In the data rows, the value 50 means zero.
Each row of this table is followed by its label. One hidden rule gives the labels. It looks at one to three of the table's principal directions, none of them among the few with the most spread.
[42. 36. 39. 61. 42. 65. 41. 48. 58. 47. 32. 55. 50. 46. 61. 46. 59. 52. 54. 51. 46. 50. 77. 51. 42. 56. 51. 44. 53. 43. 56. 40. 58.] g
[61. 55. 41. 58. 63. 45. 37. 19. 38. 51. 35. 23. 41. 39. 53. 49. 56. 66. 43. 44. 46. 61. 43. 36. 49. 29. 48. 52. 60. 40. 44. 40. 59.] l
[46. 56. 56. 43. 61. 41. 62. 66. 61. 46. 69. 58. 55. 58. 43. 54. 26. 38. 34. 54. 53. 49. 24. 65. 44. 46. 38. 58. 38. 58. 50. 59. 46.] l
[29. 22. 27. 40. 55. 65. 63. 51. 84. 40. 39. 58. 49. 52. 59. 58. 35. 53. 44. 57. 45. 63. 76. 66. 42. 66. 44. 51. 44. 57. 39. 40. 78.] l
[50. 40. 60. 46. 64. 47. 52. 53. 64. 59. 58. 45. 61. 43. 52. 49. 47. 46. 40. 42. 46. 60. 44. 50. 51. 43. 54. 50. 39. 47. 46. 49. 47.] g
[44. 52. 47. 64. 22. 50. 36. 47. 58. 54. 46. 46. 42. 36. 66. 23. 60. 59. 71. 25. 58. 59. 71. 55. 64. 27. 45. 39. 36. 53. 57. 60. 41.] x
[58. 50. 55. 60. 46. 51. 46. 52. 52. 52. 46. 43. 58. 45. 40. 48. 53. 39. 49. 51. 50. 41. 47. 48. 46. 51. 54. 45. 50. 41. 49. 45. 54.] l
[66. 60. 55. 64. 56. 38. 51. 40. 44. 56. 51. 24. 45. 46. 35. 39. 53. 37. 35. 44. 53. 40.  4. 45. 46. 30. 38. 57. 49. 34. 54. 48. 57.] l
[50. 47. 45. 57. 65. 53. 46. 36. 44. 54. 41. 45. 42. 53. 56. 49. 55. 57. 41. 51. 50. 51. 45. 43. 40. 44. 50. 56. 60. 41. 49. 43. 57.] g
[52. 55. 65. 24. 33. 52. 70. 84. 46. 39. 66. 64. 59. 62. 38. 41. 47. 44. 83. 45. 63. 33. 77. 70. 64. 77. 61. 32. 52. 65. 49. 78. 40.] g
[71. 59. 62. 41. 53. 29. 64. 57. 43. 43. 69. 21. 70. 33. 25. 74. 33. 25. 22. 74. 30. 48.  8. 34. 63. 37. 49. 59. 38. 26. 43. 39. 44.] x
[57. 54. 55. 60. 59. 48. 43. 53. 49. 53. 48. 48. 58. 53. 41. 58. 47. 42. 41. 60. 48. 44. 38. 43. 42. 48. 52. 53. 48. 44. 47. 43. 50.] l
[46. 59. 42. 58. 51. 53. 45. 46. 37. 51. 43. 59. 42. 63. 51. 55. 51. 57. 50. 59. 54. 42. 57. 46. 37. 50. 53. 53. 65. 47. 47. 46. 50.] g
[63. 58. 44. 47. 29. 42. 58. 60. 46. 48. 46. 40. 52. 52. 31. 57. 50. 41. 56. 58. 46. 38. 43. 47. 58. 55. 50. 49. 53. 48. 49. 52. 53.] g
[40. 54. 60. 37. 48. 48. 65. 56. 56. 45. 70. 56. 46. 53. 48. 45. 45. 47. 59. 48. 57. 48. 47. 59. 57. 54. 46. 51. 39. 58. 48. 58. 47.] x
[53. 50. 61. 50. 37. 46. 56. 68. 62. 52. 58. 46. 59. 44. 43. 45. 46. 34. 51. 46. 51. 44. 42. 59. 61. 47. 50. 47. 36. 52. 51. 58. 44.] l
[49. 52. 45. 66. 72. 48. 47. 37. 47. 57. 41. 42. 42. 61. 46. 61. 47. 49. 27. 66. 48. 45. 25. 37. 34. 37. 48. 67. 56. 36. 41. 34. 60.] g
[30. 50. 34. 29. 66. 56. 65. 43. 47. 28. 53. 66. 32. 67. 58. 65. 34. 66. 46. 68. 50. 57. 53. 61. 44. 64. 34. 63. 56. 66. 48. 49. 61.] x
[51. 73. 78. 43. 56. 39. 67. 64. 33. 45. 85. 55. 47. 60. 37. 44. 42. 32. 47. 55. 63. 29. 11. 58. 52. 48. 45. 58. 46. 50. 53. 65. 34.] x
[62. 68. 60. 45. 60. 32. 56. 44. 35. 62. 58. 30. 37. 61. 38. 43. 55. 57. 52. 40. 58. 46. 19. 42. 58. 29. 49. 59. 53. 48. 44. 61. 42.] g
[65. 61. 70. 23. 51. 43. 73. 69. 31. 37. 73. 52. 60. 54. 29. 59. 43. 33. 51. 59. 51. 32. 27. 60. 62. 74. 52. 49. 58. 58. 55. 66. 41.] l
[52. 43. 35. 52. 48. 44. 59. 57. 72. 48. 46. 39. 57. 51. 35. 59. 35. 40. 40. 60. 43. 52. 43. 49. 42. 47. 42. 52. 39. 40. 41. 40. 67.] g
[45. 56. 48. 52. 66. 47. 61. 48. 49. 47. 56. 46. 44. 61. 42. 55. 37. 45. 33. 62. 53. 42. 34. 52. 34. 42. 46. 60. 56. 38. 39. 44. 60.] g
[25. 27. 48. 28. 70. 62. 58. 51. 80. 50. 55. 69. 48. 54. 72. 42. 41. 68. 57. 31. 56. 74. 83. 73. 49. 59. 50. 44. 41. 75. 41. 59. 56.] l
[54. 51. 51. 68. 33. 43. 36. 50. 65. 64. 50. 47. 52. 39. 55. 28. 51. 50. 62. 23. 61. 57. 55. 53. 55. 30. 50. 40. 34. 55. 50. 61. 46.] x
[60. 50. 39. 56. 58. 44. 49. 38. 41. 43. 45. 36. 54. 42. 42. 70. 45. 42. 23. 71. 33. 52. 23. 33. 43. 46. 42. 62. 54. 30. 54. 29. 58.] x
[48. 51. 53. 63. 78. 49. 38. 30. 44. 64. 49. 53. 44. 54. 60. 49. 52. 58. 31. 44. 54. 56. 33. 42. 33. 36. 52. 60. 58. 46. 47. 43. 50.] l
[39. 54. 50. 53. 66. 53. 40. 43. 47. 52. 48. 66. 34. 63. 68. 39. 51. 69. 56. 39. 63. 58. 52. 56. 45. 44. 42. 55. 50. 68. 56. 61. 43.] x
[44. 55. 57. 45. 66. 56. 62. 57. 36. 42. 59. 68. 43. 70. 47. 54. 45. 42. 43. 65. 58. 32. 32. 59. 38. 69. 46. 61. 63. 54. 56. 55. 51.] x
[44. 32. 30. 61. 53. 60. 38. 45. 57. 43. 32. 58. 53. 44. 64. 57. 50. 52. 37. 61. 36. 61. 60. 44. 37. 55. 40. 54. 49. 40. 64. 33. 57.] x
[45. 44. 48. 69. 30. 62. 41. 58. 54. 50. 36. 56. 50. 46. 56. 44. 59. 40. 55. 54. 51. 39. 64. 53. 51. 54. 53. 47. 49. 46. 57. 47. 51.] x
[48. 38. 60. 42. 31. 54. 47. 66. 65. 56. 56. 58. 64. 38. 60. 31. 59. 53. 78. 24. 54. 60. 87. 59. 66. 56. 61. 28. 37. 60. 55. 67. 36.] g
[58. 42. 52. 55. 53. 40. 53. 47. 63. 66. 49. 29. 53. 43. 45. 49. 52. 42. 36. 43. 45. 55. 26. 42. 57. 32. 51. 58. 40. 40. 43. 46. 54.] g
[34. 48. 50. 46. 46. 63. 45. 42. 49. 48. 47. 59. 39. 49. 68. 36. 60. 69. 70. 36. 59. 56. 87. 59. 53. 51. 55. 40. 55. 58. 49. 55. 47.] l
[49. 56. 64. 53. 47. 41. 42. 59. 64. 65. 70. 64. 57. 49. 55. 31. 44. 53. 66. 22. 66. 60. 54. 58. 53. 40. 54. 40. 31. 68. 48. 70. 34.] x
[60. 64. 61. 39. 27. 43. 50. 65. 40. 47. 63. 59. 56. 49. 41. 44. 54. 47. 74. 41. 56. 44. 52. 55. 66. 62. 50. 39. 45. 68. 62. 69. 33.] x
[46. 50. 45. 61. 58. 57. 48. 52. 44. 32. 42. 49. 53. 49. 48. 63. 41. 38. 28. 79. 40. 41. 41. 48. 35. 51. 39. 57. 53. 32. 58. 33. 56.] l
[58. 51. 58. 58. 50. 46. 40. 43. 46. 60. 51. 44. 58. 37. 52. 56. 53. 45. 41. 49. 45. 55. 41. 39. 57. 42. 60. 51. 48. 47. 46. 45. 43.] l
[36. 50. 35. 72. 56. 57. 39. 25. 42. 52. 38. 54. 31. 51. 68. 57. 53. 57. 30. 62. 47. 52. 40. 41. 37. 37. 44. 68. 59. 41. 50. 31. 58.] x
[58. 44. 41. 59. 51. 47. 49. 44. 56. 46. 40. 27. 58. 36. 43. 62. 44. 40. 31. 65. 35. 53. 40. 38. 49. 39. 47. 54. 46. 28. 45. 31. 62.] x
[43. 59. 62. 59. 83. 50. 45. 45. 47. 53. 50. 50. 35. 67. 56. 34. 47. 58. 41. 42. 66. 45. 27. 60. 34. 32. 39. 58. 51. 53. 52. 58. 48.] l
[58. 50. 70. 58. 44. 43. 51. 67. 58. 55. 71. 50. 69. 37. 42. 42. 46. 24. 45. 45. 51. 44. 30. 51. 53. 47. 53. 46. 32. 41. 56. 55. 39.] x
[50. 46. 66. 71. 61. 48. 41. 58. 66. 74. 55. 53. 59. 52. 52. 33. 50. 39. 44. 33. 61. 46. 40. 52. 38. 35. 59. 48. 39. 45. 45. 56. 44.] g
[43. 54. 40. 68. 79. 49. 33. 16. 49. 59. 36. 36. 33. 52. 62. 52. 49. 71. 31. 50. 51. 64. 40. 36. 33. 18. 45. 63. 54. 41. 37. 32. 60.] l
[28. 48. 64. 42. 60. 63. 64. 60. 52. 50. 65. 79. 38. 70. 61. 41. 47. 49. 57. 48. 70. 37. 57. 72. 46. 67. 57. 54. 56. 69. 44. 65. 49.] l
[39. 53. 48. 46. 67. 58. 61. 52. 42. 32. 49. 59. 40. 65. 49. 61. 38. 46. 36. 75. 52. 37. 39. 59. 38. 61. 41. 62. 61. 50. 50. 46. 59.] l
[58. 64. 60. 38. 50. 46. 51. 42. 24. 42. 64. 52. 50. 45. 46. 55. 58. 52. 54. 53. 46. 48. 39. 43. 55. 59. 49. 49. 58. 51. 61. 50. 38.] x
[43. 62. 56. 26. 62. 47. 69. 53. 42. 56. 54. 55. 24. 82. 48. 37. 53. 72. 73. 35. 74. 41. 53. 67. 58. 53. 53. 54. 64. 77. 37. 78. 49.] g
[34. 51. 42. 73. 54. 59. 26. 27. 51. 66. 36. 66. 31. 56. 75. 38. 63. 73. 57. 35. 61. 60. 66. 45. 40. 36. 52. 54. 52. 61. 49. 46. 48.] x
[48. 48. 42. 24. 47. 49. 72. 52. 48. 38. 49. 42. 40. 57. 47. 58. 42. 60. 60. 56. 51. 51. 64. 59. 66. 60. 53. 51. 59. 60. 35. 60. 61.] x
[61. 51. 57. 56. 38. 46. 49. 71. 53. 56. 51. 50. 65. 51. 38. 50. 49. 35. 53. 51. 50. 39. 51. 49. 52. 53. 59. 43. 47. 44. 49. 56. 43.] g
[38. 45. 48. 59. 64. 53. 39. 47. 55. 57. 48. 66. 48. 54. 67. 56. 45. 55. 33. 52. 47. 60. 44. 50. 41. 42. 46. 61. 46. 56. 54. 45. 42.] g
[52. 69. 47. 46. 55. 47. 54. 40. 30. 44. 53. 54. 37. 65. 38. 59. 50. 54. 50. 62. 55. 38. 31. 47. 41. 58. 43. 59. 64. 55. 51. 47. 54.] l
[49. 43. 52. 73. 43. 52. 31. 60. 67. 68. 44. 65. 59. 52. 58. 36. 51. 49. 62. 33. 61. 53. 68. 50. 44. 47. 61. 40. 39. 58. 47. 59. 46.] x
[52. 39. 54. 38. 47. 50. 53. 62. 65. 53. 59. 60. 63. 45. 51. 39. 51. 48. 60. 31. 50. 59. 59. 60. 52. 62. 48. 38. 40. 61. 60. 61. 45.] g
[31. 35. 37. 64. 33. 60. 45. 59. 77. 53. 44. 65. 51. 48. 65. 40. 46. 48. 57. 44. 53. 56. 81. 60. 44. 47. 50. 44. 37. 51. 48. 48. 56.] g
[59. 37. 38. 69. 50. 48. 33. 32. 67. 64. 24. 22. 51. 31. 56. 45. 55. 54. 37. 36. 42. 65. 48. 43. 54. 24. 50. 49. 46. 42. 43. 39. 63.] l
[49. 53. 54. 82. 37. 50. 26. 52. 64. 80. 38. 55. 52. 52. 54. 37. 59. 50. 58. 32. 61. 47. 61. 46. 46. 30. 64. 44. 43. 54. 40. 52. 43.] l
[54. 52. 42. 59. 63. 42. 52. 39. 50. 48. 48. 33. 44. 51. 43. 54. 45. 46. 31. 61. 45. 51. 19. 38. 40. 35. 36. 64. 46. 32. 51. 37. 61.] x
[62. 42. 55. 69. 96. 48. 40. 39. 49. 57. 38. 34. 57. 53. 46. 57. 45. 42. 12. 61. 44. 49. 11. 37. 25. 38. 46. 64. 54. 29. 50. 35. 61.] x
[58. 70. 53. 28. 54. 38. 59. 48. 32. 39. 66. 53. 49. 59. 35. 68. 39. 56. 55. 62. 50. 49. 35. 47. 57. 62. 47. 55. 55. 66. 45. 56. 45.] x
[49. 64. 58. 41. 57. 50. 47. 52. 33. 50. 54. 70. 42. 69. 50. 56. 51. 63. 65. 53. 61. 44. 51. 52. 54. 65. 55. 53. 59. 77. 49. 64. 40.] x
[59. 38. 52. 50. 43. 52. 38. 56. 61. 59. 48. 56. 70. 37. 54. 42. 55. 50. 61. 29. 48. 61. 73. 52. 51. 59. 60. 31. 46. 57. 55. 56. 45.] g
[56. 53. 74. 26. 44. 55. 57. 70. 45. 59. 61. 71. 57. 61. 44. 39. 63. 52. 82. 27. 65. 39. 67. 69. 65. 81. 68. 33. 58. 84. 53. 80. 34.] l
[59. 66. 59. 52. 73. 32. 53. 35. 33. 60. 56. 24. 40. 55. 41. 56. 51. 51. 25. 57. 45. 49.  3. 31. 49. 17. 45. 70. 52. 30. 44. 42. 42.] g
[48. 62. 55. 39. 52. 58. 66. 56. 25. 36. 46. 51. 32. 71. 41. 48. 58. 50. 58. 63. 59. 23. 47. 61. 49. 65. 49. 54. 74. 50. 54. 59. 53.] g
[55. 39. 53. 34. 72. 56. 61. 53. 50. 38. 47. 44. 62. 49. 39. 69. 45. 41. 31. 69. 36. 47. 41. 52. 44. 70. 50. 53. 58. 44. 50. 38. 60.] l
[43. 53. 49. 43. 52. 52. 59. 46. 47. 42. 53. 47. 44. 52. 50. 58. 44. 52. 48. 61. 50. 48. 54. 52. 53. 50. 51. 54. 54. 48. 40. 46. 55.] l
[55. 50. 51. 76. 49. 50. 38. 57. 52. 58. 42. 52. 56. 53. 47. 44. 51. 38. 43. 53. 53. 39. 43. 44. 35. 43. 52. 50. 49. 36. 53. 46. 50.] g
[47. 57. 58. 47. 59. 51. 52. 50. 37. 56. 60. 68. 46. 65. 52. 51. 54. 53. 52. 50. 57. 43. 46. 49. 43. 60. 57. 55. 60. 57. 50. 55. 42.] g
[55. 48. 54. 42. 52. 48. 59. 48. 48. 55. 52. 40. 53. 50. 41. 58. 55. 46. 46. 55. 44. 47. 44. 43. 55. 53. 58. 53. 53. 43. 42. 44. 52.] g
[83. 75. 76. 17. 40. 27. 65. 66. 26. 47. 67. 20. 61. 47. 18. 51. 56. 49. 71. 42. 49. 41. 35. 46. 83. 49. 59. 37. 52. 55. 48. 73. 29.] g
Which label does each new row get?
[53. 47. 52. 52. 52. 48. 47. 47. 51. 56. 55. 57. 52. 49. 53. 50. 50. 50. 52. 45. 53. 54. 45. 47. 52. 56. 55. 52. 48. 58. 49. 55. 49.] -> x
[49. 52. 46. 20. 43. 50. 69. 56. 48. 38. 60. 59. 45. 59. 44. 51. 45. 59. 72. 45. 57. 50. 65. 64. 61. 75. 50. 43. 56. 73. 47. 67. 55.] -> x
[59. 61. 68. 37. 49. 42. 53. 64. 41. 52. 66. 56. 58. 54. 43. 48. 49. 49. 64. 43. 57. 46. 49. 53. 62. 57. 58. 43. 48. 63. 50. 68. 33.] -> x
[50. 46. 56. 44. 51. 54. 52. 50. 50. 50. 55. 58. 54. 47. 51. 52. 50. 48. 53. 47. 53. 50. 53. 55. 54. 63. 57. 47. 53. 60. 48. 54. 51.] -> l
[52. 56. 61. 41. 52. 39. 58. 58. 49. 47. 69. 46. 56. 47. 45. 53. 42. 45. 49. 54. 48. 53. 38. 46. 58. 44. 48. 53. 37. 46. 49. 54. 39.] -> x
[56. 52. 54. 47. 31. 39. 44. 48. 56. 65. 61. 48. 52. 39. 55. 32. 59. 58. 72. 20. 55. 64. 57. 47. 68. 40. 54. 40. 36. 61. 53. 65. 37.] -> x
[52. 33. 46. 36. 26. 50. 57. 67. 70. 57. 52. 53. 67. 38. 52. 45. 51. 49. 70. 31. 46. 61. 89. 57. 66. 61. 66. 31. 43. 56. 44. 61. 47.] -> g
[59. 49. 45. 60. 59. 57. 41. 37. 34. 41. 39. 47. 56. 43. 44. 65. 56. 41. 31. 70. 36. 43. 34. 37. 35. 62. 45. 55. 63. 35. 63. 28. 58.] -> l
[40. 42. 46. 58. 57. 58. 46. 58. 53. 53. 40. 61. 55. 57. 57. 67. 46. 45. 30. 70. 39. 48. 55. 47. 40. 50. 55. 60. 53. 42. 49. 37. 46.] -> g
[58. 42. 42. 71. 76. 52. 37. 35. 47. 55. 28. 36. 50. 49. 49. 56. 56. 44. 14. 61. 36. 49. 15. 36. 27. 38. 37. 64. 57. 27. 62. 27. 60.] -> g
[53. 49. 53. 65. 29. 61. 46. 52. 41. 48. 41. 48. 52. 40. 46. 48. 66. 31. 49. 58. 45. 31. 48. 47. 50. 59. 53. 47. 57. 35. 63. 40. 51.] -> l
[45. 38. 40. 70. 65. 54. 46. 39. 55. 46. 43. 44. 51. 45. 56. 56. 44. 41. 24. 66. 42. 52. 39. 39. 31. 42. 44. 61. 49. 24. 49. 29. 65.] -> x
[45. 58. 59. 47. 37. 46. 54. 59. 55. 51. 66. 59. 47. 52. 48. 40. 49. 45. 62. 42. 58. 47. 41. 58. 58. 50. 43. 50. 36. 63. 56. 61. 41.] -> x
[62. 69. 61. 38. 71. 38. 58. 41. 26. 51. 54. 34. 38. 64. 36. 54. 54. 57. 45. 53. 53. 41. 16. 43. 53. 42. 46. 61. 61. 50. 48. 55. 45.] -> g
[42. 49. 70. 42. 52. 57. 57. 64. 48. 59. 59. 65. 45. 63. 56. 37. 59. 50. 66. 38. 66. 38. 60. 64. 58. 60. 65. 47. 54. 65. 46. 70. 39.] -> g
[56. 54. 48. 52. 52. 40. 49. 45. 49. 55. 54. 41. 54. 45. 43. 58. 48. 48. 38. 53. 41. 55. 34. 38. 48. 38. 47. 55. 45. 40. 49. 40. 47.] -> g
[57. 62. 58. 15. 27. 47. 71. 66. 41. 39. 61. 53. 49. 57. 32. 52. 52. 54. 85. 45. 58. 39. 67. 66. 77. 78. 57. 37. 56. 78. 45. 73. 47.] -> l
[47. 53. 48. 67. 46. 51. 42. 48. 52. 55. 55. 61. 54. 50. 49. 50. 47. 43. 48. 53. 53. 46. 51. 44. 36. 50. 52. 49. 47. 43. 49. 42. 51.] -> x
[49. 49. 42. 63. 49. 52. 41. 33. 50. 59. 36. 40. 40. 47. 53. 45. 64. 56. 46. 46. 47. 52. 44. 40. 46. 37. 46. 55. 52. 41. 53. 38. 56.] -> g
[27. 38. 38. 51. 52. 61. 50. 37. 65. 51. 34. 47. 29. 52. 72. 42. 56. 69. 52. 45. 52. 62. 70. 56. 54. 35. 44. 56. 46. 53. 43. 44. 59.] -> g
[62. 46. 52. 64. 43. 42. 35. 49. 63. 63. 46. 36. 66. 34. 47. 48. 51. 46. 50. 40. 44. 61. 53. 37. 54. 34. 57. 42. 35. 41. 45. 44. 47.] -> x
[56. 38. 43. 43. 52. 51. 43. 39. 57. 56. 45. 56. 58. 40. 53. 62. 52. 54. 44. 45. 40. 66. 45. 46. 55. 65. 51. 51. 49. 66. 54. 44. 54.] -> l
[42. 38. 49. 55. 37. 63. 46. 71. 63. 54. 39. 68. 56. 57. 59. 39. 52. 50. 68. 42. 59. 44. 91. 64. 50. 63. 64. 36. 52. 60. 47. 63. 49.] -> g
[50. 57. 58. 57. 34. 45. 45. 64. 56. 53. 61. 56. 56. 48. 50. 36. 46. 47. 69. 38. 61. 49. 64. 54. 56. 44. 54. 39. 37. 55. 48. 64. 40.] -> x
[43. 49. 43. 31. 73. 58. 66. 40. 36. 27. 44. 48. 37. 59. 48. 71. 44. 52. 27. 77. 40. 45. 28. 56. 45. 65. 34. 68. 66. 51. 55. 38. 64.] -> l
[63. 37. 48. 58. 64. 52. 40. 41. 59. 64. 31. 35. 58. 45. 45. 45. 63. 51. 43. 39. 44. 54. 46. 42. 40. 48. 53. 45. 54. 41. 52. 42. 60.] -> g
[60. 51. 57. 41. 30. 45. 48. 60. 50. 56. 49. 41. 55. 43. 48. 36. 63. 57. 77. 30. 52. 53. 72. 50. 71. 47. 59. 34. 44. 55. 52. 66. 37.] -> g
[42. 41. 41. 59. 75. 54. 36. 26. 60. 62. 39. 48. 41. 52. 67. 39. 54. 72. 47. 32. 55. 69. 59. 46. 34. 35. 48. 50. 51. 51. 45. 44. 59.] -> g
[35. 65. 58. 49. 69. 50. 71. 57. 44. 38. 67. 57. 35. 74. 38. 57. 35. 36. 32. 76. 59. 27. 13. 60. 34. 51. 35. 71. 52. 45. 47. 47. 56.] -> l
[35. 28. 26. 74. 49. 69. 29. 38. 63. 56. 27. 71. 51. 48. 71. 55. 58. 57. 43. 55. 42. 61. 82. 41. 26. 58. 54. 49. 55. 42. 54. 27. 62.] -> g
[36. 44. 42. 76. 38. 63. 26. 38. 55. 61. 32. 62. 34. 49. 79. 23. 68. 67. 69. 27. 64. 57. 82. 52. 46. 37. 52. 43. 50. 54. 56. 54. 48.] -> x
[53. 64. 51. 42. 45. 44. 53. 58. 36. 46. 57. 56. 50. 60. 44. 54. 46. 56. 61. 54. 54. 45. 60. 49. 51. 53. 55. 46. 58. 54. 47. 59. 40.] -> g
[47. 44. 51. 63. 55. 52. 53. 55. 61. 54. 43. 40. 54. 47. 49. 53. 42. 35. 26. 58. 46. 43. 39. 54. 44. 36. 52. 56. 50. 35. 41. 42. 56.] -> l
[76. 46. 69. 61. 47. 41. 35. 55. 55. 73. 51. 36. 78. 31. 39. 46. 59. 34. 46. 32. 44. 51. 39. 38. 56. 43. 68. 38. 44. 42. 50. 51. 39.] -> l
[58. 61. 50. 31. 42. 38. 60. 53. 51. 48. 61. 45. 49. 53. 36. 49. 44. 56. 65. 40. 55. 53. 46. 56. 61. 54. 46. 45. 46. 66. 46. 63. 49.] -> l
[67. 67. 64. 35. 44. 38. 63. 61. 29. 41. 63. 38. 52. 52. 32. 53. 48. 42. 59. 56. 54. 35. 33. 49. 68. 55. 54. 49. 55. 51. 49. 65. 42.] -> x
